[128 153 115 142 200 135 102 170 188 175 103 113 219 194 136 134 120 121
 120 127 103]  Z_88
[137 115 140 125 129 102 130 119 108 141 123 138 135 126 122 129 126 126
 131 125 138]  Z_513
[136 176  95 118 211 119 140 177 176 154 130 126 149 146 140 124 119 120
 119 110 112]  Z_778
[133 125 127 120 157 145 111 122 111 159  98 145 160 161 121 120 110 104
 142 127 167]  Z_194
[136 149  95 118 211 119 103 177 176 154 130 126 136 172 161 128 121 103
 103  73 140]  Z_447
[135 134  96 137 196 133 122 176 184 150 163 177 187 161 148 160 143 128
 122  60  98]  Z_774
howmany Z_778: [176] -> 2
howmany Z_194: [161] -> 1
howmany Z_447: [103] -> 3
howmany Z_513: [126] -> 3

[157  90 111  57  54 106  84 141 113  36  84] -> Z_26
[229 106 191 211 126 193 210 144 231 127 233] -> Z_829
[157  90 190  35  54 106  84 141  56  70 117] -> Z_289
[107  91  76 133 245  70  97 162 130 155 122] -> Z_532
[175  51 120 155  69 168 133  64 156 178 169] -> Z_321
[ 42  83  34  78  46  57  60  35  70 191  34] -> Z_892
howmany Z_892: [34] -> 2
howmany Z_892: [191] -> 1

[ 88  40  73 247 246  72] = Z_277
[102 102 102 143 102  74] = Z_204
[ 88 101  73 122 246  72] = Z_631
[73 73 73 52 73 52] = Z_176
[125 170  86  60 132  51] = Z_89
howmany Z_176: [73] -> 4
howmany Z_204: [102] -> 4
howmany Z_204: [74] -> 1

[188 186 179  90 206 175  99  50 106 150 222 102  80  96 229  81 134 109
 133 147 163 189  90 131 128 113 195 169 148 164 173  35  55  56  86 108
 124 122 174 102  65 210 171 105 136 122 173  60 182 104 216 219 155 206
  70  86 176]  Z_592
[165 206 125 204 217 235 196 101 119 169 137 207 139  38 182  68 175  58
 119 156  79 207 211  45  45  78 219 215  73  90 127  91  90 168 194 130
  99 124 182  72 179 205 135  43  79 132 153 122 117 159 199 109 223  92
 189 138 172]  Z_351
[156 105  19 200 156 168 202 185  47  26 137 195 229 132  97 123 212 128
  43 200 140 198 154  86  94 183 136 157 157 137  36 157 102 132 149 236
   7  14 122  92 201 115  12  82  59 220  63 226  17 132 156  76 152 123
 186 151 225]  Z_666
[120 123  59 206 144 169 194 177  96 101  87 190 199 123  91 143 162 126
  83 175 104 161 189  71  86 147 129 151 119 112  79 164 152 180 194 176
  79  87  95 116 206 117  66 100  75 172  99 196  64 158 135  69 156  69
 204 159 163]  Z_934
[ 46  87 114 145  98 111 112 179 200 176  41 119 154 159  69 204  63 184
 120 140  82  88 163 130 110 154  73  76 139 143 165  64 216 192 194  82
 185 179  55 200 159 105 134 194 105 131 114 141 156 187  91 104 111  55
 163 125  77]  Z_372
[ 67  50 132  62  38  27  63 158 183 109 157  67 110 178  63 173  77 175
 138  81 128  41  73 200 170 155  45  40 155 146 139 164 164 114  80  98
 166 151 105 182  90  58 129 197 157 112  90 120 141 122  46 118  58 134
  80 124  63]  Z_542
[124  75 157  28  63 137  49 116 152  85 166  46  84 179 117 138 103 163
 146  81 180  69  25 221 203 154  76  63 175 166 137 127 108  50  22 119
 144 125 163 154  44  83 125 181 184 113 111  97 150  78  83 171  54 209
  32 103 100]  Z_600
[101  78  90  91 183 142  92 172 157 100 166 135 181 100 140  87 156 178
  46 186  91 195 111 195  61 215 148 154 167 222 174  87  76  93 107 126
  82  90  79 183 121 191  91 161  46 233  40 124 145 199  87 161 176 196
  96  66 208]  Z_846
[101  78  90 111 183 142  92 172 157 100 166 135 181 100 140 141 156 178
  46 186  91 195 111 195  61 215 148  94 228 222 174  87  76  93 107 126
  82  90  79 183 121 191  91 161  46 233  40 124 145 199 188 161 176 196
  96  66 208]  Z_808
[141 133 172  49 129 101  57  58 129 136 176  51  58 132 170 107  82 129
 141 102 162 114  51 152 160 111 122 107 143 152 160  60  87  49  59  82
 147 134 156 121  39 143 164 142 157  89 156  56 176  79 142 197  87 182
  44  65 112]  Z_336
[149 177  87 211 208 156 193 122  81 144 120 187 172  94 154 110 150 106
 156 198 109 206 197  33  66 120 177 192 131 117 110 101 127 110 210 150
 118  96 107  95 187 178  98  77  65 156 146 154 100 154 198 116 184  75
 198 122 185]  Z_522
[ 81  83  76 139  97 109 121 152 130 108  68 102 157 181  70 187  78 174
  88 161 134 102 122  93 133 159  60  87 142 141 104 146 186 142 161 129
 122 106  83 154 143  77  84 161 101 134 114 157 102 128 102 108  75  67
 147 112 110]  Z_81
howmany Z_846: [86] -> 0
howmany Z_351: [118] -> 0
howmany Z_600: [62] -> 0
howmany Z_600: [84] -> 1
howmany Z_351: [132] -> 1
howmany Z_522: [157] -> 0

[159 159 159  96  60] -> Z_139
[158 204  47  50 179] -> Z_33
[193 148 148 148 148] -> Z_883
[ 96  69 242 180  45] -> Z_882
[162  55 106 123 194] -> Z_995
[164  30 150 205  69] -> Z_724
[234  55  55  55  55] -> Z_350
[168 168 168 168  67] -> Z_991
[234 169 227  55  61] -> Z_421
[169  48 125 235 181] -> Z_940
howmany Z_883: [148] -> 4
howmany Z_350: [54] -> 0
howmany Z_991: [168] -> 4
howmany Z_139: [159] -> 3
howmany Z_421: [60] -> 0
howmany Z_139: [95] -> 0

[ 81  81 171 121 121 121 153  81 186  87] -> Z_739
[ 81 204 171  67 126 121 216 145 168 104] -> Z_24
[110 204  82 104 110 121 216 145 168 104] -> Z_929
[169 170  65  82  74 191  42 147  95 118] -> Z_104
[ 88 106 172  52 165 103 112 183  93 134] -> Z_832
[103 166 148  54 142 110  54 166 179  54] -> Z_450
[122 188 128 149 104 140  93  86 156 110] -> Z_475
howmany Z_450: [166] -> 2
howmany Z_739: [81] -> 3
howmany Z_24: [145] -> 1
howmany Z_929: [104] -> 2

[151 151 151 178] = Z_299
[160 160 178 160] = Z_962
[166 162 167 161] = Z_744
[156 156 152 156] = Z_561
[163 158 164 155] = Z_667
[159 163 180 176] = Z_579
[176 156 167 154] = Z_130
[152 170 235 193] = Z_796
[154 160 178 177] = Z_937
[173 167 166 166] = Z_609
[183 166 153 155] = Z_743
howmany Z_609: [166] -> 2
howmany Z_561: [155] -> 0
howmany Z_299: [151] -> 3
howmany Z_962: [160] -> 3
howmany Z_561: [156] -> 3

[131 126 127 130 127 123 118 130] = Z_125
[122 108  56 212  54  38 124 103] = Z_63
[163 113  62 191  60  61 102 106] = Z_758
[131 126 128 129 127 123 118 130] = Z_500
[154 139  57 240  70 192  34 191] = Z_94
[124 129 128 130 131 124 116 143] = Z_711
[133 125 121 140 121 119 116 124] = Z_828
[140 123  98 152  94 110 110 123] = Z_5
[131 127 127 138 127 126 116 142] = Z_357
[125 125 125 144 125 190 190 125] = Z_35
howmany Z_5: [123] -> 2
howmany Z_35: [190] -> 2
howmany Z_35: [125] -> 5
howmany Z_357: [126] -> 1
howmany Z_711: [123] -> 0
howmany Z_35: [126] -> 0

[117  90 138 122 170 107 132 116 134 128 119 120 133 186 164 128 121 137
 192 130 151 148  84  83 132 127 145  96 112 148 120 107 128 133 135]  Z_352
[169 137 123 120 114 113 189 169 164 146 153 165 106 118 113 119 112 126
 134 154 139 115  37 117 137 132 115 130 131 124 147 196 114  81 113]  Z_573
[190 142 137 138 129 116 150 135 130 122 148 139 117 132 121 129 133 105
  96 128  95 153 150 108 125 130 113 127 127  79 118 112 130  97 118]  Z_751
[108 125 141 154 101  82 125  88 180 127 132 124 112 109  93 122  95 120
 177 115 137 120 131 225 128 146 122 160 118  90 110 170 140 143 123]  Z_470
[169 134 129 135  86 115 104 118 209 142 127 127 114 146 115 116 154 138
 127 140 181 147  99 127 135 133  90 118 137 107 138 107 131 145 153]  Z_917
[123 114 132 119 101 111 124 153 125 101 113 128 142 141 132 130 122 111
 120 126 110 160 209 140 118 124 112 160 124 163  99 115 119 114 148]  Z_946
[132 143  89 160 117 134 127 136 165 135 134 118 141 136 132 119 113 121
 182 137 136 137 119  89 136 119 133  89 148  47 149 136 132 193 156]  Z_403
[124 139 125 156 106 124 172 123 157 142 157 123 106 156 118 123 109 106
 133 106  98 142  88 115 106 133 111 106 130 123 126 158 137 159 102]  Z_58
[141 137 138 118 135 133 105 147  77 108 140 123 117 109 115 138 137  97
 162 162 143 113 139  86 130 122 122  91 125 164 142 250 144 152 148]  Z_791
howmany Z_58: [88] -> 1
howmany Z_58: [124] -> 2
howmany Z_403: [89] -> 3
howmany Z_403: [136] -> 5
howmany Z_917: [147] -> 1
howmany Z_352: [129] -> 0

[161 137 171 162 101 107 112  86 126  97 173  92 179  88 126 136 145 161
 181 115 127 121 101 155 132  97 145 141 191 180 150 147  92 144 143 131
 116  92 163 126  99  70 156  76 122 129  89 118 119 128  95  97 116  98
 142  97 179 171 140] = Z_881
[140 139 108 171 137 122  98 111 175  81 121 108 185 104 145 133 155 138
 138 148 113  93 108 151 147 121 109 146 136 165 132 152  89 154 120 122
 148  97 121 119 121  91 132 113 180 121 108 133 125 165  73 147 127 118
 133  95 126 118 170] = Z_458
[116 130  90 196 129 130 106 133 166  76 103 102 166 102 137 124 143 110
 138 177  85  73 111 125 138 140 116 148 139 161 112 162  87 139 145  82
 129 121 150  87 149 131 115 103 156 146 104 124 168 192  83 108 132  81
 135 128 117 122 173] = Z_275
[125 132 100 182 174 129  88 101 201  54  89  98 190 111 155 146 171 109
 113 172  85  78 109 142 165 139 100 133 119 133 118 163 115 138  95 103
 178 119 163 120 139  96 120 147 220 181 121 136 147 191  63 142 149 125
 132  94 126  97 191] = Z_528
[145 132 149 173 136 123 116  97 140  80 133  87 165 104 117 142 150 143
 176 140  91  92 108 130 131 157 147 135 156 148 123 147 105 125 114 106
 141 106 137 128 142  97 157  97 137 127  98 116 140 159 164 157 131 122
 143  96 121 145 161] = Z_911
[126 141 134 179 133 145 131  85 123 109 108 114 143 100 100 135 136 156
 203 122 108 113 126 152 101 200 150 138 167 139 109 129  74 132 100 127
 144  71 155 115 160 119 165  63 152 138 108 125 137 139  91 183 169 118
 129 118 119 134 137] = Z_210
[128 123 130 150 138 158 112  98 134 118 107 113 146  97 122 162 160 168
 198 161  80 132 145 139 113 169 144 115 200 138 136 130  90 120 107 127
 126 102 137 121 126 100 176  85 148  90 107 104 161 133  86 158 151  95
 134 141  94 159 119] = Z_672
[150 127 149 156  96 125 102  96 142  95 146  95 173  98 148 150 154 153
 174 143  95 113 149 141 138 152 140 128 180 158 144 148 102 132 122 118
 128 106 144 129 110  80 157  97 142 117 110 112 139 145  86 149 125 103
 141 106 107 159 146] = Z_426
[135 119 170 161 165 151 127  70 120 165 108  90 141 109 100 165 159 156
 212 141  67 156 137 123 109 171 172 110 186 110 115 134 115  92  75 109
 157 110 115 139 160 102 187  94 147  84 156 104 159 144 165 190 167 128
 143 113 109 156 156] = Z_802
[142 132 145 179 135 134 121 105 129  86 128  92 151 102 105 144 142 146
 193 142  80  84 114 119 119 163 156 135 154 142 110 139  99 117 104 100
 140 106 123 127 158 110 167  89 125 114  93 114 147 164  97 168 135 125
 143 100 120 147 153] = Z_608
howmany Z_802: [165] -> 4
howmany Z_458: [122] -> 2
howmany Z_881: [97] -> 4
howmany Z_426: [149] -> 3

[ 66 164 155 101 159 169 159 192 165 213 211 207 194 159  33  85 110  20
  99 121]  Z_777
[169 114  75 180  69  83  63  76  95  72  78  23 114 142 183 131 103 173
  72  80]  Z_465
[169 114  75 180  92  83  63  91  95  72  78  23 114 142 183 131  78  73
  92 108]  Z_749
[ 66 164 155 101 159 169 159 192 165 213 211 207 194 159  33  85 110  20
 138 170]  Z_328
howmany Z_749: [91] -> 1
howmany Z_749: [92] -> 2

[ 61 110 191 192 222  93 187  48] : Z_184
[150  76 150  18 152 150 150 149] : Z_209
[150  76  18  18  18 152  63  98] : Z_925
[ 61 110 191 153  72  93  72  48] : Z_559
howmany Z_925: [151] -> 0
howmany Z_559: [190] -> 0
howmany Z_209: [150] -> 4
howmany Z_925: [18] -> 3

[124  79 130 160 125 139 128 123 141 115 142 170 132 137 134 124 150 169
 137 163 160 127 151 134 144 131 128  90 114 172 118 107 117 114 141] : Z_515
[172 128 160 108 153 150 133  79 139 144 127 116 118 106 101 131 144 129
  74  77 160 151 112 176 161 130 160 143 151 149  66 143 130 151 143] : Z_386
[118 204 113 113 157 208  98 137 131 204 156 159 129 135 126 156 131 204
 125 177 163 119 164 179 164 132  83 204 152  98 118  51  71 118 123] : Z_387
[128 107 100 136 136  90 132 123 132  89  67 115 136 125 132 137 108 168
 115 136  91  98 117 104  91  98 134 108 238  50 128  90 123 109 107] : Z_831
howmany Z_831: [133] -> 0
howmany Z_386: [160] -> 3
howmany Z_831: [92] -> 0
howmany Z_387: [204] -> 4
howmany Z_515: [160] -> 2
howmany Z_831: [108] -> 2
howmany Z_831: [129] -> 0

[ 91 132  36 100 132 165  57 195 195  55  57 120 129] : Z_915
[187 126  95 122 145 122 115 211  89 122  89 145 196] : Z_888
[ 91 132  36 100 129 165 150  99 167 214 129 170 123] : Z_746
[ 91 132  36 100 129 123 150 117 167 214 203 170 242] : Z_226
howmany Z_888: [89] -> 2
howmany Z_888: [122] -> 3
howmany Z_915: [57] -> 2
howmany Z_746: [101] -> 0
howmany Z_915: [36] -> 1
howmany Z_915: [195] -> 2

[140 127  83  83 132  73 138 125]  Z_861
[131 137 121  30  93 116 149 132]  Z_311
[117 129  81 100  81 132  81  82]  Z_649
[123 138 168  72  72  72 115 168]  Z_480
howmany Z_861: [83] -> 2
howmany Z_480: [73] -> 0
howmany Z_649: [82] -> 1
howmany Z_649: [100] -> 1

[128 108 187 139 123 153] -> Z_655
[198 105 128 145 136 128] -> Z_297
[128  78 195 165  80 184] -> Z_251
[166 167 156 151  32 128] -> Z_682
[ 71 128 209 175   3 137] -> Z_733
[ 78 160 175  86  78 169] -> Z_783
[156 144 174 128 128 146] -> Z_240
[198 105 122 122 136 122] -> Z_296
[131 124 175 124  78 169] -> Z_748
[128 128 185 135  53 128] -> Z_730
howmany Z_296: [136] -> 1
howmany Z_655: [123] -> 1
howmany Z_783: [175] -> 1

